Here is a table of points, one per row:
array([  1,   2,  -5,  52,  37, -26,  21,  29,   8,   7,  18,  27,   2, -21,  41,   4, -17, -33, -13, -15, -13,  35,
        25, -49,  12,  28, -28,  41, -32, -10,  -6, -23,  11,  87,  -3,  57])
array([ 28, -59,  61,   5, -66,  -6,  16, -41, -25,  31,  25, -32,  25, -31,  16, -37,  45,  71, -12, -58, -41,  35,
       -56,  67,   0, -27,  -9,   1,  46,  15,  45,  15,  27, -38,   2, -54])
array([-37,  19,  20,  28,  91,   1,  30, -48,  27,  -1, -30,  38, -31,  43, -59,  24, -25,  47,  -9, -31, -21,  -5,
        24,  35,  44, -59,  10,  21, -29,   9, -11,  42,   5,  81, -20,  22])
array([ -2,  29,  12,  16,  -9, -38,  51,  21,  61,  28,  68, -23,  30,  14,  47,  52, -28,   6,  19,  -8,  25,  11,
       -17, -11,   1,  49,  -2,  46, -81,  20,   5,  -6,  15, -18, -54,  78])
array([  9,   5, -23, -17,  48,  49, -35, -15, -30,   9,   7,  41,  46,  53, -33, -33, -51, -40,  14,  -6,  35,  17,
        45, -68, -27,  -7, -30,  19,  66,   7, -21,   3, -54, -37,  44,   5])
array([-53, -21, -15,  22,  11, -22,  16,  -8,  32,   0,  35, -14, -12, -34, -19,  49,  19,  -2,  61, -26,   4,   2,
       -27, -30,   5,   7,  12,  48,  59,  18,  12,  21,  23,  34,  65, -45])
array([-14,  81,  33,   6, -28, -78, -65, -20,  21,  35,  51, -59,   7,   6,  -7,   1,  71,  12, -25,  21, -15,   5,
        34,  65, -57,   1, -41,  35,  -1, -20,   0,  31,  15, -34,  27,   5])
array([  7, -20, -63,   6,  -3,  16,   9,  20,  14,  -3, -21, -39, -32, -11,  48, -51,  13,  -6,  11, -38,  18,   5,
        15,   1,  -1, -19,  -5, -13,  -5,  34, -19, -36,  34, -19, -18, -51])
array([ 65,   3,  50,   1, -64,  31,  -2, -41, -20,  -7,   9,  23,  63, -35, -26,   2,  36,  -5, -11,  62, -11,  18,
        16,   7, -59, -19, -21, -19,   9,  24,  13,  34,   7,  17,  26,  -3])
array([-29, -23,  -9,  21,   4,  24, -23,   9,  23,  24,   1,  20,  37,   0,  32, -15,  14,  24, -20,  -3,  23,  -1,
        -2,  10,  -1,  10, -11,   6,  65,  20, -30, -39, -36, -13,  -2, -28])
array([ -19,   74,   -3,   12,  -29,   25,  -14,    0,   17,   21,   20,  -10,  -32,  -65,   -1,   20,   21,   11,
         12,  -28,    1,  -59, -124,   35,  -41,   61,  -20,  -15,  -56,  -16,    0,   11,  -29,  -14,  -17,    0])
array([ -45,  -15,   54,   -5,   17,  -35,    0,  -51,   30,    0,  -21, -127,   -6,   13,  -46,  -30,   24,  -45,
         45,   34,  -51,   17,  -47,  -24,  -22,   40,  -43,   40,  -29,    0,   11,   22,   -2,   25,   50,  -51])
array([-23, -12,  47, -19, -38, -46,  23,   4,  44,  10,  33, -31,  56, -23, -14,   3, -17,  13,  11,  -7,  24, -10,
        45,  -2,   7, -17,   7, -16, -11, -30,  25,  -5, -47, -10, -62, -37])
array([ 32,   1, -24, -34, -26, -54, -67,  27,  46, -45,  19,  10,   3,  11, -10,   4,   1,  35, -17,   9, -49,  -4,
         8,  21, -24,  16,  57, -55,   8,  51,  10,  -8, -63, -15,   6,  -2])
array([ -9,  39,   4,  38, -31,  14, -35, -14,   6, -32,  -7,  47,  64,  -1,  26, -26,  29,  17,  17,   8,   0,  86,
        66,  24,   1,  38,   4,  29,  12, -20,  12,  10, -15, -39,   2, -28])
array([-24, -35, -35,  14, -33,   2, -18,  -6,  63,  84,  22,  13,  -3,  68,  -2,  -1,   6,  19, -63, -17,   2,   2,
       -15, -56,  -8,  16,   5, -25,  68, -27,   9, -88, -19,   1,   4, -47])
array([ 23,  -8, -69,  29, -16,  -8,  20, -55, -30,  10,   1, -33,  11,  48,   8, -67, -34, -17, -65,  -5, -33,  55,
       -74, -21, -49,  52, -24,  -2, -17,   9,  -2,   5, -75, -26,  74, -42])
array([-19, -48, -78,  15, -21, -35,  -9, -33, 112, -13, -14, -24,  26,  13,   7, -47,   0,  17, -40,  -9,   0, -35,
        23, -28,  -2,  19,  14,  14, -32,  26,  49, -62, -50, -34,  34, -39])
array([ 38,  21, -37,  -8,  12, -11,  -6, -18, -75,   9, -38, -47, -28,   6,   1,  18,  13,  46,   2,  70, -33, -31,
       -18, -40,  33,  -8,   4,  20, -19,  -6, -17, -54,   1, -18,  12,  -3])
array([-41, -51,  49, -24,   4,   7, -28, -46,  -3,  -3,   9,  56,  45, -18, -50, -24, -39,  -2,  -7,   2,   8,  -8,
       -10,  30,  -1, -19,  54,  30,   8, -15,  10, -17, -16,   7, -19,  43])
array([-98, -41,  29,   0,  37,  42,   3, -77,  71,   6, -51,   3, -24,  17, -14,  50, -41, -30, -17, -62, -49,  12,
        84,  23,   1,   4, -10,  17, -42, -24,  49, -16,  -2,  67,  12,  23])
array([ 11,  13, -14,   1, -19,  47, -24, -12, -61,  -6,   2,  -2,  22,  13,  17,  37,  32, -49, -35,  45,  48, -17,
        20,  16,   1, -28,  28,  23, -12,  56,   8,  21,  57, -12,  20,  27])
array([ 20,  48,  32, -18, -53, -25,   6, -81,  26,   2, -34, -11,  18, -46,  17, -24,  24,   4, -13, -10,   2,  25,
       -21,  -3, -37,  53, -39, -19, -11,  48, -53,  29, -32, -24,  31,  -8])
array([ 24,  -8, -56, -37,   6,  21,   7,  11, -54,  -7,  30,  10,  32,  20,  19, -21,  41, -52, -52,  46,   1,  12,
        14, -54, -24,   5, -40, -29, -18,  45,  30, -51, -40, -22,  66, -47])
array([ -6,   4,  50,  26,  -9,  -3,  -6, -84,  27, -14,  35,  -1,  50,   9,   3, -40,  11, -32,  -3,  23,  39,  -4,
        53,  39,  58,  33,  18, -38,  26, -70,  47, -47, -44,  15, -12,  19])
array([-24, -25,  38, -52,  -3,  25,  44, -17, -34, -56, -11,  22,  24, -39,  49, -27,  35, -48, -16, -15,  22,  -7,
       -11,  50,  29, -32,   0, -14,  34,   9,  36,  19,  -5, -40, -31, -46])
array([-48, -20,  29,   6, -38, -35,   1, -25,  53,  -3,   7,   6,  11, -12, -22, -54,  28,  14, -25,  15,  15,  21,
        15,  59,  82,  46,  20,  27,  28,  12,   0, -57, -31, -33,  54, -18])
array([ 25,  -4,  51, -59,   3,   4,  22,  -4, -87, -24, -26, -49, -25,  10, -43,  -5,  53,   9,  10, -11,  14, -22,
        22,  -7, -52,   8, -58,  36, -15, -15,   4,  23, -20,  42,   5,  41])
array([  9,  31,  39,  19, -16,  16,  25, -10,  40, -43,   1,   9, -35,  35, -31,  13,  44,  26,  -1,  29,   1,  29,
        10,  -7, -21,  30, -20,  33,   9, -18,  37, -11, -24, -55,  -5,  59])
array([-21,  31,  -5,  -9,  61, -61, -25, -64,  50, -77,   4, -32,  61, -21,  -7,  -5, -34,  -1, -36,  -3,  13,  14,
         2,   1,  15, -26,  30,   3,  82,  -7,  28, -11, -13, -32, -14,   2])
array([ 17,  32,  -2,  50, -37, -42,  -6,  -9,  19,   0, -23, -31,  32,   5,  35,  32,  83,  24, -19, -29, -19, -32,
       -28,  28, -49,   3, -35, -57, -34, -20,  50, -31, -10, -53,  -2, -28])
array([-13,   6,  -6,  25,  40,   1,  37, -51, -17,  -5,  62, -24,   3,  45,  27, -63,   1,  65, -13, -85, -32,  13,
        17, -57,  84, -70,  56,   6,  53,  29,  -2, -46, -18, -51,   4, -55])
array([-36, -35,  24, -21,  62, -20,  36,   5,  18,  38, -27,  15,  38,  25, -12,  42, -15,  11,  15,  33,  52,  -9,
        56,  -4,  33,  34,  61,  11,  61, -15,  59,  53,  23,  44,   3, -17])
array([ -5, -13, -21,  10, -34,  11,  -6,  -9,   1,   9,   4, -17,   2,   6, -68,   8, -43, -14, -50,  10,  13,  37,
        14, -59,  27,   3,   9,  61,  -2, -21,  39,  20, -12,   0,  65, -23])
array([ 34,  -1, -19, -38, -19, -28, -11,   8, -62,  -9, -18,  52, -21,  -8, -44,  -3,   9,  38,  11,  22,  20,   5,
        -3,   1, -19,  36, -27,  53,   2,  30, -23, -25,   3,   0, -17,   8])
array([ -51,   54,   16,   -8,   27,   -8,   38,    1,   29,   37,   15,   40, -105,  -86,   53,   41,  -29,  -16,
          2,   23,   13,    4,   34,   41,  -17,  -32,   25,  -22,   14,  -32,   -5,   17,   -9,  -16,  -19,   44])
array([-26,  -2,  11,  22, -30, -26,  25, -19,  43,  21,  32, -18,  34,   4,  35, -16,  -9,  18,  13,   8, -41,  -6,
         7,  34, -28,   5,  20, -55,  16,   6,  20, -24, -20, -81,  42,  51])
array([  1,   4,  -9,  -7, -22,  -8,  18, -97, -24,  70, -41, -19,  60,   9, -21,   5, 101,  12,  -4,  12,  38,  65,
        -2, -32, -49,  16,  -5,  14,  15,  53,  -4,  -6, -49,  14,  31,  10])
array([-22,  28,  49,  19, -54, -45, -44,  35,   7,  24,   7, -17,  36,  -6,  37, -32,  32, -23, -17,  10, -31,  -4,
       -70,  24,   5,   3, -67, -43, -39,  37,  21,  16, -13,  13,  23,  38])
array([ 37,  23, -38, -46,  -1,  40,  22, -39,   7,   4,  71, -62,  -1, -38, -15,  50,  13,  -8,  41, -12, -48,  24,
         5, -39, -18,  -1, -33, -17,  15,  -9,  13, -28,   9,  29,  67, -53])
array([-12,   9, -13,   3, -49,   6,   1, -45, -45, -13,   5, -22,  40,   1,  15,  35,  57, -33,   6,  49,  15,  32,
        -8,  -8, -64,  -2, -17,  -6,  -5,  47, -18,  38, -32, -41,  36, -14])
array([-24, -20, -34,  32,  81,   0,  12, -51,  36,  45,  26, -30,  64,  25, -93,   0,   9,  28,  11, -13,   8, -13,
        62,  36,  28,  20, -21, -46, -62,  14, -23, -33, -32, -27,  11, -46])
array([-51, -29, -56, -63,  29,  20, -38,  23,  24, -31, -11,  45,   2,  -3, -15,   9, -22,  -7,  74,  53,  16,  12,
         3, -64,  15, -48,  15,   6, -24, -30,  -2,  64,   0,  31, -24,  44])
array([ 11,  -7, -12,  47, -37, -32,  17,  35,  55, -45,  15,  14,  25,   2,  21,  -8, -31,  21,   2, -56, -74, -40,
        15, -19,  34, -15, -22, -31,  -2, -26,   9, -74, -36,   7,  15,  20])
array([ -3, -37,  -9, -85,  26,  21,  -4,  20, -32,  -8,  38,  49,  61,  -6,  56, -16,  -9, -15, -71,  -5,  10, -28,
       -16,  31,  26, -15,   0, -13,  50, -31, -29,  11,  19, -38, -37, -11])
array([ -5, -18,  18, -19,   1, -14, -41,   6, -48, -29,  88,  27,  17, -30,  40,  28, -49,   7, -46,  40,  33, -17,
        16, -17, -19,  29,  18,   8,   9,  27,  -8,  30,  -5, -11, -14,  16])
array([-25,  48,  14,  36, -16, -20, -38,  -1,  32, -32,  39,  -4,  19,  19,  36, -32, -18,  22, -32, -17,  13,  -3,
        12, -10,   9,  43,  12, -14,   1,  -1,   9, -44,  13, -13,  12,  12])
array([ 39, -10, -17,  33, -40,  20, -29, -46, -21,   6,  44, -47,  10, -11, -56,  -2,  29, -18,   6,  12, -23, -14,
         3,  10,  17,  81, -45,  21, -38,  28,  46,  49, -25, -39,  19,  -6])
array([ 19,  40,  16, -44,   3,   2,  16,  77,  -3,   4, -56, -41, -73,  -9,  35, -21,   3, -35, -16,  26,  30, -32,
         7, -54,  22, -21, -15,  47, -55,  -4, -24,  68,  58,  20, -33,  -3])
Along one direction, these points spread out more than along any other. How far along it is each point below, from 0 to 99? 50 is the average, and the first point above lies past it. One standard deviation of the points above along it is 16.
array([ 22,  -9,  -2,  13,  34,  30,  40,  84,  30,   9,  -4, -25, -17,  24, -37, -29, -12,  -7, -32,  14, -34,  63,
        38, -87,   9,  46,  52,  12,  22, -35,  -4,  -3, -37,   0,  49,   4]) 61
array([ 52,   7, -23, -51,   8, -27,  77,  53,  47,  14,  10,  50,  12,  61,   2, -79, -12,  31,  -9, -13,   6, -75,
        32,  17,  27, -30,  48, -18,  41, -45,  -5,  -7,  36, -12, -26,  18]) 73
array([-32, -12,   0,  48,  -9, -39,   4, -20,  62, -36, -21,  37, -23,  28,  11, -13,  35,  16,   8,  15, -28,  31,
        -8,  16, -14,  36,  12, -57, -50,  17,  -8,  -4,  25,  14,  43, -55]) 47
array([  6,   1, -51, -13,  49,  39, -19, -11,  64, -16,  -8, -15,  -8,  16,  -8, -71, -34,   2,  59, -47,  69,  93,
        54, -39,   8,  10,   8, -25,   4, -11, -23,   7,  -7, -14,  53, -34]) 63
array([ 60, -31,  43, -21,  34, -32, -23,  80, -11,  52, -21, -13,  -8,  -9,  95,  74, -18,  -2,  18,  -1, -52, -33,
       -76,  26,  21, -24, -26, -17, -12,  16,   8, -24, -23, -55,  15, -43]) 44
array([-23,  -7,  15, -30, -19,  20,   5,  30,  12,   0, -28,  20, -40, -14,  45,  95,   5, -23,  46, -73,  32, -54,
       -27,  66,  37, -54,  -4, -18,  46, -39, -34,  10,  24,  54, -68,  17]) 76
array([-70,  33,  17,  30, -32,  15,  -4, -63, -10,  -1, -13, -17,  31, -34,   9,  45,  10,   3,  12,  31,  15,   4,
       -40,  69,  18, -15,  11, -13, -46, -69, -25, -15,  11,  55, -13, -50]) 53
array([-89, -28,  26,  -6,  17,  50, -29, -28,  36, -20, -28, -51,   8, -58, -96,  12,  -6,  -3,  36,   4,  40,  29,
         3, -47,  48,  33,   6,  29,  24, -17, -11,  29,  61,  17,  56, -17]) 66
array([ 55, -19,  19,  13, -79,   9, -11, -34, -43, -25, -16,  24, -21,  56, -27,  20,  34, -34,  -1,  11,   2, -48,
        -8, -39, -25,  -6,  40,  42,  -3,  14, -73,   5,  -1, -38,   7, -28]) 39
array([ 24,   9, -12,  -3,  -9, -80, -13,  16,  12,   1,   2,  19, -22,  27,  29,   9,  27, -57, -19, -15,  -6,  16,
         2, -17,  13, -18,  38, -45, -29,  12,  24, -42,   3, -35,  11, -31]) 48
array([-36,  -8,  43,  65,  -1,  12,   8,  35, -12,  -6,  12,  17,   0,  -6, -17, -68,   4,  39,   5,  32,  16, -12,
        20,   6,   5, -33, -11, -25, -12,  59,  21,  -9, -51,  -1, -10, -15]) 53
array([-11,   3, -64,  43,  32, -33, -10, -12, -73, -26,  36,   4, -62,  22, -24,   3,  19, -53,  42,  12, -18,  17,
       -11,  -7, -37,   9,   2,  -5,   3, -26, -42,   5,  45,  -2,  13,  44]) 51
array([ 43, -37, -38,  27, -37,  -4, -45, -33,  31,  35, -11, -21,  11, -61,  29, -17, -12, -20,   8,   9, -39,  -6,
        12,  57, -13, -57, -43,  14, -56,  12,   1,  -6, -10,  -5, -14, -20]) 42
array([  0,  -3,  10, -15,  18,   1, -17, -39,  68, -19,  32,  20, -22, -16, -10,  -3,   1, -13, -42,  -6,  11,  11,
         0, -58,   6,  32,  25,  -1, -28, -34,  31, -45,  -7, -61,  18,  20]) 57
array([-21,  55,  -5,  31,   7,  -2,   7,  -4,  15,  42,  40,   7,  -3,  44, -48, -13, -26, -21,  38, -32,   8,  40,
        27,  15,  14, -30,  -5,  -7, -17,  31,  -2, -60, -12,   9, -19, -32]) 59
